Q:
array([[121, 126, 133, 119, 129, 128, 138, 138, 124, 122],
       [122, 126, 151, 125, 129, 128, 136, 132, 124, 123],
       [122, 126, 120, 122, 129, 128, 136, 139, 124, 123],
       [122, 126, 152, 123, 129, 128, 138, 135, 123, 123],
       [122, 126, 118, 122, 129, 128, 136, 139, 125, 123]])
A: 121

Q:
array([[141, 139, 125, 134, 127, 138, 125, 121, 122, 137, 139, 135, 132,
        134, 122],
       [100, 133, 128, 130, 103, 111, 125, 114, 113, 130, 129, 116, 122,
        139, 127],
       [128, 144, 119, 123, 138, 128, 136, 128, 125, 126, 118, 132, 135,
        122, 126],
       [ 98, 120, 141, 150, 124, 112, 135, 136, 145, 112, 112, 126, 132,
        144, 138],
       [138, 109, 130, 128, 137, 125, 134, 130, 134, 128, 131, 131, 126,
        124, 131]])
A: 141

Q:
array([[123, 106, 134, 138, 151, 108, 148, 132, 142, 132, 109, 119, 119,
        134],
       [119, 130, 147, 145, 105, 121, 138, 150, 153, 129, 124, 149, 132,
        148],
       [140, 127, 106, 138, 120, 117, 121, 115, 137, 113, 122, 146, 143,
        136],
       [123, 131, 112, 145, 121, 136, 121, 108, 113, 114, 107, 124, 109,
        106],
       [109, 133, 128, 117, 112, 144, 116, 152, 107, 106, 139, 138, 105,
        105],
       [111, 114, 105, 121, 126, 150, 126, 128, 128, 141, 126, 128, 127,
        130]])
A: 123

Q:
array([[121, 134, 127, 118, 123, 130, 131, 118, 130, 128, 121, 122, 127],
       [129, 134, 127, 125, 131, 129, 124, 118, 118, 150, 129, 119, 134],
       [125, 123, 127, 134, 121, 124, 126, 128, 123, 124, 126, 137, 143],
       [120, 131, 126, 119, 119, 133, 130, 119, 141, 121, 134, 118, 122],
       [122, 123, 132, 126, 122, 137, 124, 124, 134, 122, 126, 141, 119],
       [130, 126, 124, 123, 133, 130, 129, 134, 130, 130, 132, 127, 109],
       [129, 127, 134, 133, 127, 131, 127, 125, 126, 136, 128, 129, 140],
       [129, 125, 130, 136, 131, 127, 134, 139, 134, 120, 132, 128, 119],
       [125, 122, 125, 128, 126, 131, 131, 135, 132, 122, 132, 131, 117],
       [126, 123, 128, 128, 127, 125, 129, 134, 123, 117, 114, 142, 114],
       [127, 126, 126, 138, 132, 120, 136, 143, 123, 123, 125, 128, 122]])
A: 121

Q:
array([[124, 135, 134, 128, 120, 124, 123, 110, 132],
       [138, 128, 124, 130, 132, 125, 114, 121, 131],
       [135, 125, 125, 132, 133, 125, 124, 140, 128],
       [137, 130, 127, 130, 131, 120, 118, 134, 129],
       [109, 128, 137, 123, 112, 141, 143, 105, 133],
       [128, 135, 143, 128, 111, 124, 115, 110, 137],
       [137, 124, 133, 132, 123, 128, 126, 155, 130],
       [114, 132, 135, 126, 119, 123, 136, 128, 127]])
A: 124

Q:
array([[131, 130, 138, 127, 120, 132, 126, 109, 129],
       [132, 118, 115, 124, 118, 111, 126, 148, 149],
       [128, 129, 129, 137, 133, 129, 145, 122, 119],
       [143, 123, 126, 124, 129, 128, 124, 152, 133],
       [121, 144, 111, 121, 132, 143, 132, 114, 135]])
A: 131
---
[108 139 140 140 145 152] | 140

[[130 141 126 126]
 [152 139 117 131]
 [139 142 126 125]] | 142

[[142 107 133 135]
 [155 115 137 148]] | 115

[140 100 135 123 129 144 126] | 129

[128 138 125 144 130 108 103] | 130

[123 110 150 111 118] | 150

[[123 124 125 144 114 109 113]
 [144 114 100 136 102 101 127]] | 102

[101 149 128 147] | 149
---
[[127 114 155 125]
 [123 121 144 124]
 [117 147 130 144]] ==> 144

[[148 141 110 123 144 132]
 [114 117 139 130 100 124]] ==> 144

[[104 110 146 138 150 147 141]
 [108 116 146 136 148 143 137]] ==> 147

[[139 141 137 135 108 122 152]
 [127 151 152 137 128 138 148]] ==> 122

[[129 128 131 129 128]
 [108 151 137 114 122]
 [128 127 127 126 128]] ==> 114

[[126 156 134 121]
 [132 141 105 114]
 [136 135 144 114]] ==> 105
---
[134 158 131 144 130 124 151] --> 144

[122 140 106 152 150 122 106] --> 140

[[131 143 150 131]
 [133 155 134 145]
 [116 135 149 109]] --> 149

[116 155 150 120] --> 120

[[144 138  99 124]
 [140 130 112 125]
 [113 124 149 132]] --> 140

[[107 112 148 140 100 122]
 [137 136 118 122 136 133]] --> 137

[150 100 118 111] --> 111

[120 122 131 103 130] --> 122

[[138 123 121 118 122 121]
 [144 132 111 111 104 118]] --> 132

[127 116 114 108 149 121 132] --> 127
---
[131 128 104 130] gives 128
[122 137 130 100 122 133] gives 137
[138  99 109 155 102] gives 99
[134 113 123 151 132] gives 113
[118 157 120 158 157] gives 157
[142 108 121 135 133 152] gives 108
[147 150 109 143 149 127 116] gives 150
[127 116 139 126 101 115 137] gives 116
[113 148 151 143 120 138] gives 148
---
[108 123 144 143 114 150 131] | 131
[132 121 158 135 129 138 140] | 140
[151 104 149 111 142 107] | 107
[130 130 137 131 156] | 156
[140 106 154 110] | 110
[120 112 129 113 116 105] | 105
[125 152 140 156 132] | 132
[125 107 157 118 147] | 147
[102 146 137 122 110 101] | 101
[119 149 139 118 126] | 126
---
134  115  133  133  128  128
126  123  133  100  129  121
133  118  125  129  126  120
Answer: 134

120  132  125  143
123  130  122  151
116  131  128  145
Answer: 120

110  152  154  137
139  135  112  134
115  134  104  142
Answer: 110

136  141  121  141
117  131  113  105
151  132  110  130
Answer: 136

151  112  126  122  132
133  128  132  132  124
128  125  145  129  128
Answer: 151

151  127  128  122  117  104
128  133  112  126  156  103
152  108  108  106  134  150
Answer: 151

153  125  104  139
150  102  129  115
134  134  126  121
Answer: 153

135  119  154  131
111  120  125  140
139  140  122  135
Answer: 135
---
Q:
[[102 105 103 104 156 154 150]
 [150 154 102 101 153 151 102]
 [110 102 152 152 105 101 156]]
A: 110

Q:
[[119 121 113 134 125]
 [125 125 125 129 125]
 [110 136 103 124 149]]
A: 110

Q:
[[123 155 130 140 129 147]
 [112 148 111 146  99 142]
 [143 138 145 114 127 122]]
A: 143

Q:
[[119 117 145 151 137 125]
 [130 138 109  99 119 136]
 [117 142 132 116 112 136]]
A: 117

Q:
[[130 106 138 127 118 133]
 [126 144 120 124 132 121]
 [107 114 123 140 130 134]]
A: 107

Q:
[[151 130 142 121 120 123 108]
 [109 124 116 138 144 133 131]
 [114 133 123 140 147 120 132]]
A: 114

Q:
[[136 138 111 134 120 118 152]
 [125 127 139 107 126 134 111]
 [139 120 128 131 137 136 116]]
A: 139

Q:
[[130 130 108 133 135 123]
 [146 113 149 127 109 117]
 [134 132 109 139 130 127]]
A: 134

Q:
[[114 117 147 130 114 112 125]
 [116 119 126 115 121 130 147]
 [153 104 139 132 143 104 144]]
A: 153
---
[157 109 116 113] ==> 116

[[135 132 123 131 108 124 124]
 [135 133 124 136 108 117 129]
 [140 119 119 150 121 117 131]] ==> 124

[118 148 100 133 113 132 123] ==> 132

[153 117 148 125] ==> 148

[[132 125 128 119 118 149]
 [110 130 123 142 119 121]
 [102 151 116 124 139 126]] ==> 118

[[155 128 104 128 125 117 124]
 [122 131 147 126 132 137 119]] ==> 117
---
[[131 134 125 104 131 128 116 131 130 137 127]
 [126 126 126 130 131 128 126 123 130 124 127]
 [126 126 126 139 116 128 126 129 130 127 127]
 [133 126 126 130 118 128 130 123 122 128 127]
 [129 126 126 130 122 135 122 114 130 124 139]
 [126 126 130 130 131 128 132 125 130 124 127]
 [124 126 133 133 131 128 126 125 130 113 132]] => 130

[[133 103 118 131 118 118 120 144]
 [122 140 133 107 130 136 127 123]
 [135 122 125 137 134 131 125 122]
 [126 118 109 113 135 127 124 123]
 [125 107 109 119 122 134 121 137]
 [134 134 106 130 129 137 120 133]
 [128 118 127 120 128 134 131 125]
 [125 128 154 134 124 140 131 125]
 [124 142 133 109 128 128 122 127]
 [129 153 128 137 130 130 130 138]
 [134 132 126 132 138 123 123 132]
 [130 117 139 139 132 125 142 125]] => 118

[[156 136 120 126 143 122 121 123 146 132 117 139 114 121]
 [146 130 114 136 138 124 117 132 135 124 154 122 147 116]
 [113 126 126 126 121 125 137 129 119 138 138 121 146 129]
 [146 129 113 130 138 118 140 134 127 138 115 125 117 118]
 [142 132 120 130 132 123 118 135 137 134 136 129 140 125]
 [122 128 133 129 112 142 122 120 128 139 118 130 122 150]
 [105 126 131 127 112 120 123 141 123 115 153 118 157 121]
 [131 123 123 129 131 120 123 116 138 126 127 144 122 118]
 [136 133 131 126 123 135 123 131 139 119 134 130 130 133]
 [140 128 129 133 140 141 129 127 124 134 134 130 122 139]] => 139

[[127 128 127 128 127 126 126 128 128 127 127 128 128 127]
 [106 133 132 138 148 143 141 103 102 146 133 101 108 143]
 [111 144 135 117 128 122 126 104 138 133 110 142 122 105]
 [127 121 117 117 128 124 133 127 124 132 124 127 130 123]
 [128 127 127 127 128 128 129 128 128 128 128 128 128 128]
 [124 125 129 117 124 132 137 122 131 133 124 138 124 118]
 [128 126 127 127 127 127 128 129 127 127 128 127 128 128]
 [139 116 118 142 123 119 109 148 116 108 138 105 132 146]
 [127 130 129 128 128 128 127 127 129 128 127 129 128 127]] => 128

[[123 157 154 151 130 124 108 106 122 140 125]
 [142 109 122 133 104 145 130 132 141 116 146]
 [122 116 118 118 132 127 143 138 130 117 115]
 [131 133 133 123 129 121 132 114 127 137 131]
 [135 144 140 120 127 120 136 105 122 153 141]
 [138 121 128 133 118 130 113 124 130 126 147]
 [125 133 132 138 133 127 116 123 129 124 123]] => 122
